128 stands for zero in the data rows.
Some points, one per row:
[123 107 131 113 130 123 125 101 144 155 153 124 143 149 158 124 136 146 143 106 103 166 155 147 117 170 156 110 142 117 118 136 159 140 104 109 117 162 156 132 140 116  76 133 121 147 121 127]
[194 196 182  95 140 155 192 150  40  62  60  60  86  81 119 182 145 112  64 192 204  75  65  82 199 157 124 105  59 118 166  65  81  82 135 145 187  61  56 106  78 172  96  93 114  79 116 187]
[185 169 170 123 140 151 170 143  72  63   0  74  73  73 123 166 143 122 112 169 188  84  76 105 186 155 133 123  90 136 159  89  74 111 164 150 180  58  65  94  80 156 115 130 126 102 118 186]
[145 129 136 101  99 130 122 140 131 142 167 116 137 161 125 122 129 129 123 129 131 162 148 142 137 124 144 142 131 110 116 147 118 130 110 122 119 152 144 146 160 124 125 115 108 107 107 129]
[ 94 104 112 121 132 103 113 111 168 166 155 149 160 152 125 117  91 142 150  98  88 143 171 156 113 115 129 143 141 149   2 153 164 149 133 124 121 182 154 137 128 102 126 115 153 144 120 121]
[100  97  93  92 149 122 112 155 152 148 148 155 152 147 131 121 136 150 142 123  99 146 151 132 112 149 133 116 148 134 104 139 158 154 120 135 120 156 164 121 133 114  94 140 128 143 146 122]
[184 180 157  97 130 157 200 141  67 100  95  67  84  80  92 158 144  98  20 187 192  50  93 102 187 163 123 126  63 136 141  59  78 127 131 134 178  82  77 126  97 185  94  97 132  80 108 182]
[184 175 171 109 139 158 179 140  63  70  67 114  91  55 133 177 135 126 108 162 184  95  62 103 185 155 148 105 106  96 158  83  97 104 137 115 176  60  68  93  84 151 112 113 104  95 132 187]
[ 29  49  81 137 150  62  42 136 179 181 165 172 205 188 168  84 111 176 195  86  60 193 207 166  18 119 149 154 185 162 116 205 186 163 108 116  33 204 199 170 156  86 156 162 150 189 146  30]
[105 101 111 134 108  56  91 125 181 163 148 138 186 172 143  64  95 152 155  85  90 172 196 151  88 121 111 128 161 140 105 170 152 138 116 130  85 193 168 142 124  97 110 161 136 142 165  95]
[ 82  69  94 154 152  93  93  99 190 150 156 161 168 180 158  85  85 154 155  56  82 163 186 153  88 132 137 143 179 145  87 170 155 158  96  95  88 183 167 161 124  59 124 135 135 168 148  85]
[ 58  68  71 145 146  94  75 121 181 165 167 169 182 174 148 103  97 144 171  99  69 160 185 161  68 100 148 134 172 125  94 177 168 153 106  94  86 194 186 127 151 103 141 149 128 180 157  71]
[ 61  62  79 148 122  97  71 104 174 179 182 177 170 167 143  92 129 146 149  93  83 158 189 149  70  94 119 137 189 125 121 161 160 154  90 127  72 182 191 143 139 100 121 145 137 176 147  58]
[208 218 182 106 135 205 205 145  42  63  89 105  45  53  90 194 161  97  75 183 208  68   0  74 222 137 108 111  64  94 172  34  64  81 136 142 199   4  43  96 108 173 125  96 102 101  79 195]
[105 115 113 152 122 109 130 133 149 133 126 143 151 145 117 101 106 138 145 115 109 141 154 140 103 130 137 157 132 132 125 168 155 164 131 127 112 149 155 162 141 111 171 143 130 124 154 124]
[ 35  41  73 158 139  61  43 130 188 182 173 164 195 201 165  80 106 173 187  65  56 194 214 154  26 115 136 151 188 145 100 205 186 171 125 114  55 205 199 167 159  74 145 154 150 169 164  50]
[104 102 105 125 145  98  96 137 159 162 167 138 142 157 169 122 135 160 151 109  92 150 146 146 115 138 146 131 134 151 115 153 137 134 128 119 112 163 157 128 168 124 138 168 147 143 120  97]
[186 185 163 104 127 175 188 138  81  95  86 108  64  49  94 173 159  91  66 193 181   0  60 100 189 149 129 113  60 136 141  64 104 114 137 152 189  57  57 111 104 189 125 116 135  79 121 185]
[192 177 193 110 123 181 190 128  53  71  85  85  66  52  97 212 160 103  89 192 186  60  66 106 189 163 145 107  63  97 151  65 107 110 153 110 190  63  57 104 118 193 111  86  98  78 112 202]
[ 66  78 108 142 142   0  58 150 182 182 156 153 186 172 149  86 110 159 160 100  62 173 211 167  63 143 139 140 165 168 103 188 170 163 123 118  77 206 186 170 145 106 132 181 166 150 170  72]
[ 34  72  86 136 157  53  61 122 209 183 178 180 193 182 140  70 124 154 175  76  27 182 205 165  51 138 138 155 190 155 110 193 170 161 118 125  43 213 199 171 149  79 144 159 148 177 153  46]
[153 167 136 134 116 157 165 102  97 119 123 119  97 115 106 144 139 106 129 151 136  92 105  98 164 120 117 115 106 102 115  97 115 128 137 125 159 101 103  93 117 155 132 111 114 108 149 162]
[175 184 183 117 103 172 189  94  44  96  69  43  95  94 123 200 140 120  59 181 194  58  83 107 198 136 120 136  98 114 135  56  71 113 154 154 189  80  71 120  90 182 131  77 127  75 115 190]
[143 119 127 135 101 137 125 121 131 142 135 136 113 132  89 106 135 122 109 114 139 139 124 160 138 119 109 146 136 121 133 138 104 144 128 142 134 132 136 153 162 111  88 138 112 126 113 140]
[ 78  56 112 134 133  60  47 131 194 191 159 166 187 195 175  84 131 174 174  73  49 187 193 164  61 148 144 120 177 159  96 187 166 149 123 115  67 207 214 160 152  84 125 144 157 191 149  71]
[ 44  62  71 139 140  56  33 138 193 194 184 179 196 192 159  88 109 183 194  79  55 189 204 167  38 109 136 145 186 159  92 195 194 159 112 112  48 210 196 161 161  91 154 164 159 187 161  43]
[167 167 148 118 141 154 159 130 133  92 110 112 103 111 127 170 134 111 105 134 166 116 109 127 178 125 104 141  83 114 121 111 105 117 109 145 150 104  89  93  69 142 113 145 107 132 107 153]
[221 222 192 121 128 203 202 138  41  38  71  73  31  41 109 208 162  88  82 198 222  59   9  75 226 139 121 122  72  99 178  45  74  90 137 130 205   0  27  90 101 186 136 102 101  72  97 204]
[137 160 118 104  98 137 149 105 120 131 136 106 137 145 122 109 125 109 113 137 138 134 133 131 128 133 125 123 128 118 130 123 123 117  97 116 119 140 123 114 109 141  79 115 123 137 111 122]
[  4  27  63 161 144  61  42 127 188 189 184 188 203 199 163  82  97 174 190  55  54 196 219 182  27 108 132 161 204 152  93 203 190 175 108 125  45 219 203 164 149  63 132 150 145 193 172  40]
[122 153 135 139 106 148 175  91 117 136 139 111 119 145 134 134 118 112 131 134 148 142 130  97 154 116 133 129 124 125 106 122 113 140  95 118 134 130 122 103 121 137 116 110 126 121 134 135]
[205 212 184 121 115 177 194 135  54  41  61  77  43  59 105 188 152 100  82 186 206  80  54  86 203 153 134 118  72  95 184  59  78  96 142 138 182  41  60 100  97 172 118 118 107  88 104 196]
[192 196 184 107 137 172 202 154  61  70  73  93  63  75 102 188 130 128  93 179 201  97  44 101 204 146 112 138  85 116 147  78  81  90 154 128 192  25  69  99 118 168 134 126 116  72  96 196]
[205 195 187 127 129 183 190 148  72  65  75 102  20  45 100 198 165  77  98 198 192  64  45 104 205 144 134  96  36  96 162  61  81  81 144 148 217  46  60  88 102 191 126 116 102  88 108 216]
[ 95  71  93 143  97 115  72 111 171 168 155 156 184 169 150  83  96 154 154  82  92 151 189 167  76 108 114 141 175 140 116 190 160 129 147 119  90 178 171 157 152  88 151 132 143 132 138  90]
[ 69  68 116 139 136  75  74 101 172 169 147 148 171 167 154 104  96 177 176  90  83 170 180 162  81 141 157 137 174 160  86 166 164 177 121 143  89 193 176 155 141  87 129 128 155 171 153  89]
[166 170 149 122  85 150 144 122 125 127 123 134 109 108 109 138 143  57 110 143 162 102 107  91 153 115 101 107 131 150 139 122 106  82 143 133 148 103 117 109 118 149 143 104 149  81 110 148]
[177 180 164 126 125 167 184 132  90  87 115 117  78 110  85 153 140  82  96 152 165  97  64  97 192 108 114 105  83 109 148  78  80 107 115 122 175  62  90 132 114 142 139 112  96 106 125 169]
[ 53  33 107 141 140  77  76 114 194 174 171 173 189 181 151  99  81 170 177  41  65 191 188 179  60 133 139 145 192 153  87 187 171 166 112 120  62 211 188 179 149  38 132 141 139 173 142  62]
[213 211 190 115 131 196 197 137  52  62  80 100  34  45 100 200 156  93  69 192 209  48  20  90 225 134 125 126  62 100 175  42  79  84 132 151 200   7  33 102 103 181 133 116 101  84 106 202]
[ 60  64 100 141 144  53  50 141 176 186 172 167 208 180 168  81 115 177 186  52  59 192 187 177  57 129 125 172 194 143 100 208 205 150 144 122  60 207 170 182 157  61 140 141 136 161 157  62]
[153 164 136  84 144 155 144 134 122  80 110 114 122 111 141 151 148 109 146 138 138 131 106 106 150 137 143  96 102  92 117 115 132  83 133 115 148 109 114  84  99 138 106 118  87 119 120 145]
[138 134 143 123  99 123 112 132 113 143 117 121 131 138 108 118  99 111 131 134 135 112 141 132 132 126 140 144 141 136 108 132 117 118 117 132 119 136 133 127 133 133 138 113 141 116 134 132]
[ 87  83 107 156 127  86  93 107 188 165 173 139 178 181 145  85 104 148 154  81  60 170 188 146  90 132 148 106 157 141  99 177 153 130 128 114 104 199 182 153 143  90 128 145 144 146 148  98]
[ 63  65  79 141 148  56  45 144 187 167 167 176 184 170 163  80 113 184 186  77  54 179 197 190  45 114 132 155 169 136 115 186 202 162 119 106  63 193 184 177 158  87 154 172 136 176 156  59]
[122 133 110 146 113 149 152  86 117 134 133 129 129 111  89 126 133 137 104 123 129 101 125 148 127 120  96 166 137 125 127 129 108 140 148 146 133 130 109 143 105 129 132 109 134 124 115 133]
[218 218 183 116 142 212 205 129  36  43  72  76  33  49 106 203 164  88  90 187 214  68  20  64 219 131 116 123  70 101 165  58  66  96 157 128 198  16  15  72 105 175 126  87  98  74  86 198]
[ 54  62  79 141 131  65  30 135 198 188 185 176 214 180 160  70 100 169 185  68  63 191 204 174  30 128 137 158 209 155 102 206 196 164 136 115  56 211 192 159 164  76 150 154 144 172 168  57]
[ 77  79 100 122 138  79  99 116 194 180 158 163 179 174 128  74 103 140 162  87  69 164 200 155  70 112 134 152 171 159  97 182 158 158 130 121  55 193 179 154 148  86 155 124 159 159 115  55]
[ 92  96  96 112 115  86  91 125 149 157 156 136 188 186 135 112 106 145 154  87  98 174 177 153  83 124 128 153 168 134  98 166 157 140 117 113  73 184 161 145 110 102 110 131 128 148 133  84]
Here are 24 more points, each followed by its number:
[ 64  63  97 156 122  82  84 110 197 179 189 173 191 185 132  85 113 136 168  64  45 187 199 159  54 130 133 143 168 134 119 195 184 164 134 132  71 208 207 167 175  70 154 141 131 154 155  74] 0
[ 72  79  95 129 125  93  75 127 182 185 165 176 199 177 140  71 123 161 165 100  80 177 181 166  48 132 128 157 181 153 108 205 192 143 121 123  66 185 188 160 153  97 156 147 171 156 148  72] 1
[193 204 171 111 124 178 199 117  62  63  90  67  50  65 101 185 134 101  72 184 186  67  52  80 207 148 113  91  78 106 161   0  71 108 130 142 189  46  68 100  96 179 107  89 111 110  84 183] 2
[134 137 134 136  94 116 138 113 126 130 121 120 135 115 116 107 108 138  97 132 145 143 140 168 143 130 120 130 124 131 115 135 145 130 109 130 159 141 143 158 139 122 104 143 128 122 132 156] 3
[183 187 161 129 124 153 193 137  82  79 110  70  86  91 105 160 133 130  80 167 165 106  90 116 189 153 123 120  80 100 149  72 110 119 130 115 168  82  71 133 109 162 108 115 109 105  88 171] 4
[ 24  27  77 134 138  59  36 134 193 197 181 180 212 203 163  78 121 176 190  74  50 194 224 170   8 119 143 151 187 157 114 210 189 167 119 130  14 222 218 167 167  87 150 158 151 188 152  10] 5
[189 186 179 118 109 159 206 126  63  91  99  65  87  84  66 166 134 101   0 181 200  65  73 116 202 154 112 137  75 126 149  62  71 124 143 126 189  71  89 147 117 179 116 101 128  80 100 194] 6
[ 52  56  89 160 132  80  49 128 196 177 168 165 184 171 156  82  74 176 173  70  81 187 208 183  52 121 139 148 180 154 105 182 181 179 112 129  73 203 195 177 165  73 166 151 160 173 164  69] 7
[146 145 106 105 130 138 139 134 134 143 158 137 140 143 106 115 133 108 151 103 113 155 132 111 130  94  87 120 123  99 108 123 160 121 154 131 122 137 135 117 122 116 136 103 103 122 120 131] 8
[118 135 136 155  95 148 156   0 128 116 132 117 139 131 134 122 119 131 131 112 118 133 136 157 134  86 139 131 149  94 125 113 114 128 104 131 123 141 124 118 111 117 123 101 109 154 132 117] 9
[174 181 168  92 127 159 146 137  90  80  81 109  87  92 143 169 143 110 115 177 173  97  67 106 182 148 149 127 118 100 129  87  92  78 123  99 178  61  89  76 114 165  81 145 101  99 107 178] 10
[ 78  72  74 153 121  96  78 115 192 175 173 155 194 180 137  66  68 151 168  64  77 183 196 157  66  95 121 140 166 137  95 189 160 154 145 114  84 206 179 151 159  69 166 133 139 154 141  79] 11
[176 160 162  91 128 169 162 120  86  83  95  87 100  89 139 190 162 116  94 155 178  85  78 117 173 151 152 124  85 104 168  93  90 113 120 143 171  77  69 110  85 160  97 122  92  81 138 175] 12
[138 136 140 114 139 126 140 124 128 108 119 140  95  90 137 125 139 116 117 154 137  99 111 113 135 158 145  95 133 143 150  93 121 128  95 139 144 111 130 120 128 136  90 127 133 119 119 139] 13
[175 166 156 124 115 161 175 137 108 105 129 123  81 109 105 161 122  65  75 161 176  92 102 114 180 134 143 136  93 115 132 108 104 117  99 125 163  91  99 112 109 156 122 121 117  86 116 181] 14
[134 143 137 120 103 135 145 149  98 108 111 115 109 116 144 156 110 155 113 158 149 111 121 118 145 127 115 123 124 130 132 103 116 105 124 130 132 109 119 118 126 149 140 127 138 125  98 136] 15
[115 128 126 136  86 130 136  84 136 139 147 108 154 154 121 138 149 136 120 141 119 150 149 140 122 151 145 125 139  92 141 139 138 137 130 135 128 155 157 126 135 146  98 154 105 141 135 128] 16
[165 148 154 154 142 158 161 138 114 120  82 130  64  86 110 143 119  93  92 141 171  76  93  98 164 119 129 124  85 174 129 114  79 128 140 134 166  97  93 115 124 144 164 103 166 105 109 166] 17
[ 82  85  88 163 113  86  85 134 156 186 188 176 174 177 121  86 108 135 135  87 101 174 174 135  73 111 100 146 175 156 112 168 167 173 125 116  77 178 182 170 163 100 138 134 161 158 144  83] 18
[172 161 139 120 144 172 151 143 108 105 100 105  78  99 141 167 184 107 119 181 165  95  85  95 153 141 116 106  94 119 178  92 118 101 158 151 173  55  97  91 123 186 139 136 122  90 115 167] 19
[100  81  77 139 114 115  96 113 181 163 161 173 179 171 132  66  97 169 163  89  83 165 172 188  92 112 114 141 166 133  85 169 171 155 105 123 102 181 187 153 155  81 140 138 142 167 145 102] 20
[ 30  18  60 158 139  77  18 132 185 188 178 182 202 192 166  71  91 182 188  65  58 189 210 179  19 114 143 151 206 159 100 200 182 172 100 105  57 214 214 169 168  65 137 144 149 191 164  50] 21
[177 181 164 129 134 161 198 155  96  91 104 116  65  98  92 171 126  97 114 176 169  83  73  72 175 128 118  92  69 134 152  71  82 109 129 138 175  67  80  95 100 169 149 109 129 107 113 168] 22
[ 80  46  84 122 116  90  79 134 165 208 160 161 200 181 160  80 116 168 154  84  92 166 191 172  54 125 117 147 185 174  90 192 193 156 135 115  61 197 190 163 153  95 135 122 183 146 127  59] 23
Which two of these numbered points are nearest to each point below by angle, seen from the average point of the first points? Their numbers follow each, nearest first.
[154 146 146 146 123 117 151 165 118 141  96 113 100 113  98 136 109 121 114 135 162 109 101 102 147 136 112 152  81 177 133 143 121 152 164 166 152 116  94 146 128 131 164 142 164  92 104 153] > 17 22
[169 170 156 126 121 151 195 136  81 102 113  87  83  90  86 149 151 106  79 186 169 112  90 112 176 140 138 134  79 112 153  76  93 147 132 158 180  86 101 115 142 177 115 115 113  86 114 192] > 6 4
[114  98  80 125 117  95  94 120 195 188 156 158 176 165 119  73 136 130 165  95  93 172 187 147  90 128 106 128 158 154 110 187 183 148 162 157  99 190 181 144 144 100 139 144 158 134 149  97] > 1 0
[151 164 124 137 133 135 172 124 114 123 134  99 123 111 107 137 133 109  85 147 165 100 121 116 157 149  92 133 104 127 138 116 133 134 126 145 156 116  88 132  94 152 106 112 141 100 124 152] > 6 4
[ 95  95  97 153 132 110 110 119 171 159 163 149 165 165 126  85 128 166 160  98  65 146 174 165  83 115 118 134 150 133  90 169 158 151 135 116  99 179 160 140 143 116 136 145 141 172 142 100] > 20 11
[ 78  90  68 132 143  98  80 144 180 183 151 149 183 168 140  71  92 148 160 109  76 159 194 139  64 139 147 139 160 161  80 184 164 150 133 120 101 193 186 143 154 107 141 135 165 146 135 104] > 1 23
[161 174 132 124 151 159 175 136  90  85  92 100  78 100  98 173 134 104 107 173 181  99  75  83 167 116 110 105  68 126 164  86  75 114 129 131 164  69  79 101  95 173 142 116 125 116 120 150] > 22 2
[ 39  29  61 141 137  72  39 135 189 193 180 176 211 200 162  59 108 175 195  78  50 192 214 166   0 114 140 149 201 151 115 210 188 175 114 105  38 216 213 165 165  84 148 154 154 185 153  33] > 5 21
[176 174 139 124 116 162 167 129 124 112 131 128  91 100  79 143 157   0 100 165 161  87 104  92 168 114 128 110  91 111 141 108 102 106 135 144 172  94 104  91 111 161 127 115 106  83 125 171] > 14 22
[ 85  80 100 124 115  89  75 137 171 181 158 170 203 179 143  90 131 139 158  86  98 164 172 161  74 118 101 158 168 135 126 193 190 148 146 142  71 181 185 159 155  98 143 151 128 148 146  81] > 1 5
[149 173 133 108 140 168 157 132 112  89 110 124  97  95 147 155 143  96 146 177 148 116  95  86 159 124 146 107 114  90 127 102 104  96 131 135 156  96  98   0 104 170  99 129 102 123 111 162] > 10 19
[ 59  64  64 140 125  82  64 106 173 184 169 177 204 194 155  66 103 165 184  72  70 190 200 183  45  99 114 160 201 134  97 180 178 168  89 128  63 208 201 155 144  76 131 139 140 189 167  60] > 21 5
[124 123 140 145  95 112 126 139 138 153 135 126 138 125 104 114 130 100 120 130 114 138 136 130 131 148 136 120 145 135 126 133 155 128 151 155 136 143 170 147 184 124 132 124 139 114 131 136] > 3 0
[ 67  68 112 153 135  61  95 128 187 173 141 169 176 158 158 102  96 155 167  67  80 166 184 168  85 124 125 147 162 152 100 174 189 164 105 137  96 184 170 171 117  66 145 154 138 166 155  90] > 7 21
[ 95 144 105 141 129 137 148  84 142 136 137 124 134 138 151 131 100 143 115 114 140 144 138 112 130 115 109 123 154 130 119 111 116 135  97 137 116 144 138 100  90 128 130 123 145 162 120 112] > 9 16
[173 182 184  94 111 148 148 124 101  84  94 109  98  91 127 159 142 100 107 166 150  98  84 112 177 120 119  83  97  92 137  97  94   0 147 115 174  83  97  96 105 158 124 132 101 101 104 165] > 10 2
[137 133 145 124 110 131 143 121 132 138 123 117 124 109 113 128 167 110 104 137 134 110 122 112 142 149 125 102 116 119 134 122 125 114 128 145 160 134 135 118 134 146  84 149 132 129 130 148] > 13 19
[ 90  95  88 144 144 115 106 141 135 150 148 135 151 139 137 108 104 129 124 110 117 128 149 132 107 140 143 145 158 130 115 158 126 155 107 110 102 170 145 124 154 118 112 139 131 155 137  94] > 21 5
[132 125 125 121 123 136 105 142 142 167 123 117 128 165 142 127 135  96 117 152 127  98 144 101 132 122 154 136 127 152  95 151 112 135 141 153 136 139 143  95 133 157 132 148 153  95 120 142] > 17 19
[187 178 174  93 131 168 158 129  79  89  81  80  84  68 130 182 151 102 107 157 179  73  71  96 176 145 157 117 105 109 170  82 111  89 138 123 163  73  50 125  95 155 114 109 107  74 123 164] > 12 2
[148 159 134 118 152 144 162 143 129 120 157 128 102 108 107 151 131  96  89 149 132  97 110 104 158 139 130 111 115 131 102  79 134 141 113 126 163 112 125 131 119 149 135 124 128 114 123 168] > 14 22
[ 39   0  69 142 136  84  50 126 186 184 170 185 200 197 165  80  99 177 182  61  67 183 213 175  23 111 137 143 195 145 109 199 174 176 111 129  41 211 210 163 160  62 132 140 141 185 153  37] > 21 5
[ 69  91  94 138 146  64  76 121 199 168 180 161 181 170 128  84 120 157 183  92  28 176 187 166  75 125 124 132 160 149  99 178 172 143 154 132  90 199 185 159 164  91 158 153 142 158 148  85] > 0 5
[181 176 152 137 136 174 172 155  96 112 114  91  81 113 118 152 138  85 113 164 182 109  80   0 167 139 131  78  99 158 156  84  85 119 131 118 156  78  92  91 107 163 144  81 166  87 108 157] > 22 2
[120 136 143 125  95 123 143  93 114 138 153 139 152 145 124 112 118 134 123 123 127 149 130 135 129 125 128 116 151 123 124 127 151 116 109 128 111 134 149 151 158 122 113  92 133 117 138 121] > 9 3
[ 97 107 116 155 116  85 120 113 165 160 138 136 152 153 161  77 103 146 151 106  93 147 157 138 104 146 138 120 171 156 109 150 151 148 121 132 114 168 157 121 140 111 112 162 160 152 127 104] > 7 21
[140 144 105 148 131 137 146 142 118 135 130 152 131 130  96 110 120 125 117  98 139 137 110 122 141 100   0 148 141 133 136 111 128 120 170 147 124 112 121 137 110 102 150 101 134 150  98 126] > 8 17
[108 100  97 116 137 107  95  97 176 161 141 161 173 142 127  80  99 138 137 101 111 141 159 170  95 117 133 140 156 172  99 168 165 138 113 121 101 168 159 160 136  90 147 108 165 138 142  92] > 23 1
[175 181 172 107 121 174 168 113  57  60  72 103  77  60 128 186 150 125  86 167 200  86  50 109 181 148 137 108 103  93 188  74  86  88 126 125 171  48  61 101  88 157  92 114  98 108 125 169] > 12 2
[132 111 108 129 112 111 125 135 158 168 144 126 171 150 156  91 122 160 102 102 123 141 148 156 120 152 113 131 164 145 117 153 165 146 140 130 131 153 163 157 145 120 127 154 159 116 149 134] > 23 20
[151 143 114 129 153 154 139 155 132 105 101 114 108 106 118 151 143 111 152 166 133  99 116 116 137 143 156 124  91 117 151 129 124 147 153 146 147 104  95  85 107 168 140 146 115 110 137 155] > 19 22
[168 171 137 124 123 158 189 136 103 108 114 119  98 100   0 146 145  86  80 163 152  91  92 113 163 119  96 126  73 129 134 103 106 127 169 141 163  96 102 137 124 154 141  98 127 103 112 169] > 6 22
[188 169 161  95 138 152 157 161 119  95 106  89  79  92 139 141 153 104 113 157 168 112  95 100 175 131 139  94  69 115 131 117 115  99 139 112 182  89  92  98 139 158 106 153 106  75 111 176] > 10 19
[ 58  48  73 146 137  52   0 137 185 184 166 173 197 180 175  77 105 175 194  78  58 178 223 173  32 122 154 145 198 152 107 201 173 154 122 123  59 208 193 160 155  80 138 170 152 167 170  58] > 21 5
[ 70  65  71 157 136 106  83 125 150 148 160 208 166 151 145  87 127 156 163  69  82 155 165 178  75  96 123 166 180 112 135 174 165 171 101 129  71 165 158 160 133  64 141 135 110 175 158  75] > 21 7
[ 98  78 110 131 105  97  95 124 163 176 158 153 167 160 133 108 111 138 147 109 113 160 186 118  83 123 141 100 148 166  99 189 171 138 122 103  94 184 178 146 151 118 114 134 176 127 136  93] > 23 1
[121 104 119 132  84 127 134 112 156 163 135 119 141 155 153 119 120 138 114 109 133 119 153 171 127 143 123 136 145 136  93 136 146 145  96 150 129 157 160 142 113 129 102 151 139 144 129 131] > 20 3
[201 197 175 107 148 187 190 149  55  81  79 101  63  75 117 177 158  87 115 173 189  80  46  51 201 121 129  95  69 120 139  89  87  89 162 110 199  44  51  78 110 166 136  82 117  60 128 191] > 22 2
[ 42  44  73 132 133  79  58 116 188 182 177 180 206 200 163  76 105 170 190  60  70 191 200 160  32  99 128 155 200 146 130 190 168 167 105 123   0 204 195 159 149  73 154 141 146 195 146   0] > 5 21
[ 84  85  77 152 110 111 104 123 157 189 175 150 169 180 156  83 133 136 144  99  94 146 163 149  79 131 121 142 153 142 120 159 171 144 108 128  89 177 190 142 152 123 133 143 146 161 150  84] > 1 18
[112 100 124 130 141 137 109 125 131 130 126 171 117 130 145 148 153 120 164 131 121 100 126 120 121 103 151  97 119 127 119 140 159 121 104 112 131 120 135 129 123 132 139 136 123 131 167 119] > 13 19
[154 155 131 108 136 130 142 173 122 124 118 104 129 124 152 133 126 100 130 152 133  96 116 111 157 148 134 121 111 131 129 119 124  99 129 114 145 110  97 103 113 161 135 134 122  85 138 147] > 19 10
[ 97 103  96 162 131 101  94 115 169 138 146 149 171 145 141  82   0 144 134  76 118 159 173 141 100 101 123 139 162 159 100 146 136 144 105 100  99 167 142 151 133  68 165 127 150 152 137  96] > 11 7
[182 184 186 116 103 144 181 119  69  80  64   0  91 105 118 165 134 134  78 179 183 107  98  97 189 165 146 120  97 117 150  75  77 116 150 127 174  92  80 119 125 178  88 116 126  77  98 178] > 4 6
[114 100 115 111  97 132 110 119 120 149 146 123 152 162 121 141 139 128  97 125 138 135 144 159 126 109 134 133 144  84 115 138 120 126 116 132 130 157 168 152 151 131  98 139  91 140 134 124] > 16 3
[206 193 180 106 134 161 186 164  83  95  92  85  63  80  82 176 163  91  86 190 182  75  66  93 198 147 132  95   0 129 151  92  96  92 146 143 200  68  64 122 117 189 115 127 114  74 108 201] > 22 4
[ 81  92  68 163 142 103 115 112 151 166 170 179 161 174 135  81 103 116 136 111 104 141 167 125  89 107 116 120 149 154 119 152 161 161  94 123  92 164 166 132 128 113 127 119 158 163 153  81] > 18 21
[149 146 141 117 117 138 142 128 137 114 129 122 115 113 113 127 144 107 137 161 126 120 118  84 135 136 144   2  84 138 139 110 118  85 134 108 162 120 132 106 117 161 121 111 143 116 141 144] > 22 19
[108 111 118 145 120 125 124 126 153 179 183 166 157 150 113 122 140 124 121 102  87 130 131 127 108 124 112 139 150 129 117 131 172 148 143 109 103 144 162 172 162 116 180 116 144 146 141  98] > 18 0
[137 138 111 165 134 129 138 130 160 150 141 146 125 144 112 102 126 106 132 132 131 147 145  76 118 113 104  92 117 169 129 153 118 124 137 113 130 140 136 103 110 143 142 124 179 136 109 123] > 17 8
[145 139 146  99 124 147 141 105 125 118 140 128 113 117 135 120 140 120 108 147 137 115 120 117 137 107 146 137 140 109 119 128 105 115 116 110 136 115 122 131 150 131 130 121 121  86  96 136] > 14 10
[145 137 122 110 122 137 150 147 124 128 147 116 119 129 106 124 114  96 110 139 137 138 138 129 148 142 129 130 108 113 109 129  97 117 124 125 153 139 126 113 138 130  99 125 106  99 103 158] > 14 6
[105 101  86 145 111  92 104 141 164 173 151 141 168 159 142  86 104 139 158  94 106 169 180 134  92 124 100 114 152 150 134 159 164 156 139 159  96 168 163 134 137 104 131 144 151 137 163  95] > 18 11
[ 73  89  84 139 117 112 117 107 184 161 163 174 166 171 130  79 113 158 169  92  74 169 172 163  87  93  99 125 178 135  73 161 169 141 118 124  89 186 187 125 126  98 138 114 142 173 128  90] > 20 11
[ 65  49  85 154 131  76  53 131 177 188 158 173 194 193 186  72 116 178 182  65  74 188 193 176  60 120 142 138 173 150 114 198 186 153  80  97  56 202 197 172 148  72 122 164 150 188 155  54] > 21 5
[ 29  35  66 135 139  64  27 132 192 194 181 180 213 200 163  68 113 181 203  80  54 196 226 173   0 119 147 153 207 152 116 208 190 175 110 111  18 220 216 167 171  88 149 162 156 190 152  15] > 5 21
[109 127 111 121 122 155 134 105 146 134 127 129 121 115 117 130 123 124 135 142 128 109 119 109 117 110 148 129 126 149 110 125 139 141 126 114 130 124 131 117 134 129 147 117 150 128 119 108] > 17 22
[ 45  33  88 131 136  67  45 136 205 195 176 174 210 198 158  69 119 172 193  73  42 191 219 170  15 128 140 147 182 152 111 209 184 179 137 133  36 220 213 162 170  77 142 158 146 184 148  36] > 5 21
[181 179 145 130 124 175 170 147  72  97 103 107  72  97 109 146 147  96  68 180 180  84  81 100 185 139 129 148  84 126 149  86  74 131 104 131 172  72  80 102  97 159 105 122 121 106  95 185] > 14 2
[ 35  47  74 130 134  71  32 120 184 188 176 177 216 204 170  75 106 181 206  74  61 201 211 164   7 113 141 155 208 146 120 199 181 167 105 120   9 213 209 159 162  83 152 157 149 197 156   6] > 5 21
